In the rows, 128 means zero.
The rows of R fall into several groups, which share some directions, and each row is roughly a mix of its group's hidden directions.
R, 100 rows:
[[112  98 148 136 116 171 163  85 162 140]
 [128 183 109 144 106 122  89 114 108  86]
 [176  85 124 134  81 152 126  97 122 134]
 [ 73 149 128 142 164 113 118 141 151  84]
 [119 169 112 148  96  77 134 151  94 139]
 [136  97 122  58 166 142 125 139 135 142]
 [171 101 146 133 110  86 119 160  99 161]
 [111 147 142 149 132 160 140 148  95 192]
 [112 173 130 123 163  82 150 170 132 136]
 [ 90 130 148 118 112 161  77 168 140 109]
 [ 75 142 128 173 150 171 133 116 125 146]
 [ 91  94 127 126  95 102 153 165  87 130]
 [130 116  63 139  96  84 135 116 123 110]
 [114 127 103 136 105 119  81 190 120 109]
 [110 108  89 138 114 101 172  79 116 113]
 [ 93 160 126 120 151  86 127 162 155  90]
 [114 112 119 146  87  62 112 107 128 109]
 [137 115 158 109 125 145 130 118  54 154]
 [112 115  79 164 158 112 124  90 156 149]
 [105 110 144 135 116 158  69 174 136 118]
 [123 123  69 163 108 113 113  87 124 152]
 [ 71 140 124 152 128 106 134 111 102  78]
 [154 110 106  92 133 140  80 116 178 140]
 [108 135 177  82 111 146 134  97 134 165]
 [109 148 165  80 122 104 147 121  79 121]
 [142 153 139 113 119 128 119 135 168 199]
 [115 124 112  85 104 103 118 107 157  72]
 [140 151 200 108 143 100 142 147 121 139]
 [170 108 129 132  97  87 152 130  99 170]
 [149 104 141 117 143 103 138 101  65 160]
 [101 126 115 169 107 141 136 116 167  72]
 [124 175 137 171 116 121  75 142 148 141]
 [ 64 113 111 159 132 150  99 152 114 110]
 [133 148 162 132 167 182 102 136 140 160]
 [110 107 120 120 153 176  78  96 144 148]
 [113 171 150  91 149 123 159 148  81 125]
 [121 162 194 127 145 142  90 147 129 116]
 [ 86 133 144 142 149 163 115 124 187 149]
 [142 122 135 140 191 133 125 113  95 176]
 [174 118 120  81 175 115 147 154 128 137]
 [124  92  82 129  71 127 143 124  98 140]
 [ 83 112 135 145 177 160 160 119 121 156]
 [143  92  75 122 142 114 166 103 162 124]
 [ 95 164 138 176 125 136  85 136 162 133]
 [159 114 118  96 122 169 132  79 110 163]
 [127 112 135 129 159 121 171 125  94  68]
 [177  78 123 143 100 108 125 100 130 101]
 [140 120 168 131 171 145 139 112 119  68]
 [150  82 136 110  85 122 116  96  88 146]
 [133 108 120 130  94 104  80 185 132 141]
 [129 127 131  91 102  98 141 122  61 111]
 [147 118  96 100 110 113 106 119 194 112]
 [152 154 146 105 192 107 133 162 128 117]
 [174 142 138  99 105 104 101 172 145 104]
 [153 143  97 114 185 154 155 154 147 144]
 [128 168 106 133 147  79 117 179 121 111]
 [ 50 141 138 154 116 135 125 135 110 147]
 [152 103 137 137 157 143 123 116 106  58]
 [164 121 116  98 161 138 173 106 165 106]
 [116 120 115  72 118 116 159 136 128 184]
 [100 114 130 134  86 134  83 172 110  99]
 [ 98 126 127 169  79 153  91 100 143 131]
 [172 142 150 152 101 138 138 106 164 173]
 [ 98  99 135  62 162 140 146 129 116 119]
 [152 154  95 139 169 171 105 131 151 159]
 [128 115 156 112 142 176 176 114 109 164]
 [103 144 122  79 106  95 151 141 100 168]
 [101 110 108 149 151  63 125  99 135 151]
 [140 158  96 183 115 107  93 157 141 136]
 [170  85 134  98 124 116  95 112 102 162]
 [124 104  91 127  65 130  94 114 103 136]
 [ 92 111 116 146 136 122  79 171 151  95]
 [172 124  87 118 130 117  73 159 129 142]
 [136 108 131 126 169 171 131  91 179 125]
 [128 117 103 108  71 119 120 115 177  97]
 [192  93 122  94 125 118 119  96 122 118]
 [136 114 131 132  78 179 119 121 144  82]
 [ 82 159 137  99 148 108 153 154 140 169]
 [172  79 129 128 119 142 100  99 134  87]
 [145 131 107 133 168 164 116 107 179  95]
 [157  85 126  96  75 137 100 104 124 132]
 [107 135 125 141  94  71 101 164 103 112]
 [ 97  79  91 155 144 148 106 129 158 149]
 [ 87 137  88 160 137  91 152  98 106 113]
 [149  93  78 121 134 147 163  91 154 137]
 [ 83 142 127 164  91 145  80 117 145 135]
 [130 103 109  88 107 127  90  99 168  95]
 [ 98 119 161 147 163 137  78 144 165 120]
 [173 110 136 171  91 142 140  88 122 106]
 [107 136 171 120 105 134 110 184  89 127]
 [149  93 142 118 181 162 140 117 147  91]
 [115 140 119 149 111 137 111 165 190  91]
 [135 180 156 135  99 106 129 129 141 183]
 [ 90 171 141 144 161 170 143 150 113 149]
 [133 120 147 180 130 138 170 114  77 113]
 [161 157 134  91 106 113 138 175 108  94]
 [117 102 138 143  64 168  99 139 135 121]
 [168 150 111 118 118  77 155 153  92 141]
 [144 166  61 139 139 107 131 112 131 100]
 [185 144 137 136 138 109 179 133 145 159]]

One row of each group comes first, with its name. Which group is each row after those in?
[ 92  97 126 131 141 174 136 112 181 144]  (74)
[123 117 139 148 163 169 108  84 166 152]  (21)
[ 81 153 141 173 159 125 159 134 100 120]  (109)

[182 133 149 165 137 145  89 115 137  94]  (74)
[136  84 151 158 145 102  97 135  87 158]  (109)
[162 174 164 160 120 125 110 124 160 159]  (74)
[173 111 108 107 129 147  76 136 156 159]  (74)
[104 172 124 115 132 100 129 185 161 142]  (109)
[ 82 118 122  89 142  99 117  78 106 122]  (109)
[ 86 135 127 120 103 127  98 152 168  79]  (109)
[ 58 133 113 134 135 142 118  92 132 162]  (109)
[186 137 115 168 146 103 144 145 114  95]  (74)
